Rows are one point carried round by a steady rotation, each followed by how many ticks it has turned.
The counts run from 0 to 446.
[ 42 -21 -16  13 -16 -26 -31 -12 -14  25 -41  -3 -47  17  26 -13 -35  10
   2  33  12  39  14  36 -24 -45 -47 -22 -12 -27 -11 -10 -62  24 -46 -38
 -50   4  36  19 -39] | 113
[  8 -47 -20  -3 -31  13 -44 -10  -1   0 -10  19  30   2  -7   3   5  -4
  -9  44  46  -8  23  26 -67 -56 -63 -48 -27  -2   9  -5 -19 -31   8 -19
 -49 -39 -19  11 -18] | 135
[ 26 -52  30  -4 -56   6  -3  16   0  24  44  17  54 -12 -33  16  -8   4
   0 -22 -28 -19   5  -3  44 -67 -40 -26  12  24  14 -56 -25 -25  45 -17
   3  28   3 -20  25] | 332
[ -5  -2 -17  17 -28   8 -46  -8  15  21   4  20  -1 -18   6  21 -33 -31
  20  19  82  28  20   3 -27 -47 -83 -47  -2 -23 -20   4 -28  12 -22   9
 -36  26  31 -11 -42] | 61
[ 14 -21 -13 -19 -12 -19 -17  40  -7   2 -39  19 -23  -3  -3   9 -54 -25
  -3  38  34  20  32  -7  19  10 -92 -18   1 -54   3  37 -33  26 -61 -25
 -14  10  34   3   2] | 291
[ 40 -20  54 -14 -30 -44   4  37   7  28  12  -6  -5 -21 -22 -12 -25  32
  -9 -39 -54 -14   3 -17  78   1 -41   2  17 -14  10 -32 -49  -2 -23 -21
  18  22  12   6  43] | 100
[  1  -7 -10   6 -32   2 -33  -1  26  10   8  31  12 -34   1  32 -23 -38
   6  18  69  37  25  -5 -25 -44 -88 -42   2 -31 -16   2 -27   8 -27  10
 -34  17  23 -25 -46] | 60
[-37  19  15  12 -26 -33 -23  26  46  32 -50   0 -51  -8  -7 -35 -40  31
  -6 -31   2 -18 -13 -25  -2  17 -65   6   5 -28  40 -18 -35  17 -62   1
  15 -12   7 -12  47] | 299
[  6  -4  -3 -12 -22 -21 -31   5  42   0  13  31  17 -57  -9  38  -7 -28
 -17  19  37  29  27  -6 -48 -30 -90 -38  -3 -37  -3  -6 -24 -12 -31  17
 -36 -19 -12 -26 -39] | 58
[-15  30 -31  32 -19 -24 -57  -8  46  60  11 -39 -63   3   6 -27 -22  43
  -3 -16  10  13 -31  24 -45 -49 -16 -25  -2  14  13 -37 -19  -2 -20   8
 -33  -7  28 -32  26] | 246
[  7 -12  38   7 -21 -33 -16   7  32  13   2  10   8 -53 -32  -6  27  18
 -69 -28 -13 -13  26 -31 -25 -22 -54 -27 -12 -17  36 -41 -66 -41 -29   6
 -10 -41 -32  23  10] | 308
[  3 -33  66  -8 -73  15  -7  16  19  28 -27  30  29   3 -13 -17 -19  35
  42 -44 -19 -50  -9   1  32 -26 -64  -2   9  -3   7 -26 -39   6  26 -10
  34  24  -5 -10   8] | 201
[-11  -3 -22  27 -28  13 -52 -14   4  32   0   6 -10  -7  11   6 -30 -15
  23  19  85  24  10  16 -32 -51 -68 -48  -3 -13 -20   8 -26   7 -15   5
 -39  18  35  -6 -39] | 62
[-29  22  48   3 -51 -13 -33  11  63  41 -10   3 -12 -33 -19 -26   5  47
   4 -61   8 -40 -11 -21 -22   1 -61  -8   4 -13  19 -21 -35 -18 -14  34
  18 -13 -14 -17  14] | 379
[ 37 -38 -46 -13 -23 -15 -37  23 -18  24   5 -16 -17  40   9   0 -64   6
  33  59  21  22  -4  51  10 -43 -40 -34  -3   7 -10   0   9  12  -4 -38
 -47  19  44 -26  20] | 344
[ 27  -9  50  33 -28 -47 -18 -21 -15  20  34  11  36 -33   3   0  -2  13
  -2   7  29  -4  12  16  -4 -49 -59 -49   0  -1 -23 -49 -35 -31 -24  19
 -37 -18 -41  48 -18] | 53
[ 44 -57  22 -38 -31 -44  -4  36  14   1  12   0  23  -8 -32  -6  -1  33
 -26  10 -67 -27   5  14  11 -24 -33 -16 -11   9  35 -41 -20 -42   4 -31
 -13 -38 -36   3  56] | 26
[  1  13  61  25 -40 -58   7   9  38  20  16  23  23 -44   4   4 -28  14
   8 -28 -12 -10 -15 -11  26 -22 -73 -15  21  -9  12 -76 -16   5 -40  24
   1   4 -37 -13  17] | 49
[-14 -22  37   8 -47   7 -47   6   4  51  36 -25  20  -4 -34 -37  10  52
  16 -35  32 -56  -8   2   6 -29 -30 -43   2  27  -6 -12 -20 -59  35  18
   9  -5 -13  16  36] | 74
[-12 -29  30  17 -46  -8  -8  41  -2  31  43   6  39  -7 -36  -6 -35   4
   4 -14  18 -38  -2 -22  71 -23 -56 -35  21  20  17 -41   3 -20  11   5
  15  24  -7  -4  72] | 151
[  9 -34  19  -3 -54   7  -5  35  17  38 -13   5  -2  25 -21 -16 -40  31
  21 -32 -41 -34 -15  -4  56 -35 -35   5  11  20  27 -36 -29  17  21 -39
  23  37  35 -34  56] | 20
[ 14 -43  28   3 -53   5  -4  28  -2  37   0  -3   8  32 -18 -26 -35  36
  20 -28 -36 -37 -13   4  60 -43 -27  -3   8  24  24 -45 -29   7  29 -38
  20  31  27  -7  53] | 21
[  7 -53 -35  -3 -29  46 -50   7 -15  31 -22  -3 -21  26 -24  -8 -15  -4
  -5  14  52   5  27   5 -14 -41 -47 -33 -15  -9   2  37 -52  -3  21 -41
 -18  22  65  -1  -6] | 394
[ -9 -25 -26 -30 -41  15 -30  39  53  31 -35 -10 -35  27 -26 -25 -28  39
   9 -22 -42 -24 -19   7 -14 -22 -31   6  -6  12  46  -8 -18   6  16 -33
   9   0  36 -57  61] | 17
[ 19 -12   3   1 -33 -12 -21  -6  27   4   8  41  29 -36  12  41 -19 -37
   7  25  38  36  22   8 -22 -49 -88 -36   4 -36 -15 -16 -27   9 -26   8
 -38  14   4 -17 -54] | 442
[ 29 -50  11 -15 -29  17 -49 -10  -2  19  16  -8  13 -22 -43  -9  37  20
 -44 -12  17 -15  34   4 -33 -47 -36 -43 -20  -4  -6   7 -74 -57  26 -14
 -24 -24   4  32 -17] | 4
[-14 -15   0   7 -50   5 -37   6  47  47  11 -13  -2  11 -23 -33   4  57
  -1 -32 -32 -40 -27  11 -26 -54 -13 -19  -7  41  34 -52 -17 -27  37 -15
  -6 -15  -4 -37  52] | 327
[ 27 -32 -25 -25  -6 -28 -23  51  -4   3  47   4  11 -37 -33  39 -32 -36
 -41  34  23  34  36 -21  35 -17 -66 -41  11 -24  -3  10 -12 -17 -33 -11
 -27  15  29 -14  27] | 160
[-18  -5  26  20 -16 -53 -12  28  19  28   3  -4  -3 -10 -31 -34 -20  40
 -34 -12 -15 -40  -6 -24  13 -11 -43 -20   0  16  51 -53 -11 -31 -35  -4
  -6 -41 -41  12  88] | 227
[-18 -26 -49 -22 -34  20 -40  22  42  -4 -25  34  13  -6 -14  17 -24 -23
   1  40  36   7  12   3 -60 -38 -80 -24 -17 -12  31   4  -1  -3  -1 -16
 -33 -19   4 -51   4] | 138
[-38 -24 -26  34 -42  28 -44  12  -1  42 -15   0  -8  49  -2 -28 -53   8
  37  19  64 -21 -15  21  -3 -45 -52 -36  -1  25  12 -11   8  10  14 -20
 -17  14  32 -16  40] | 143
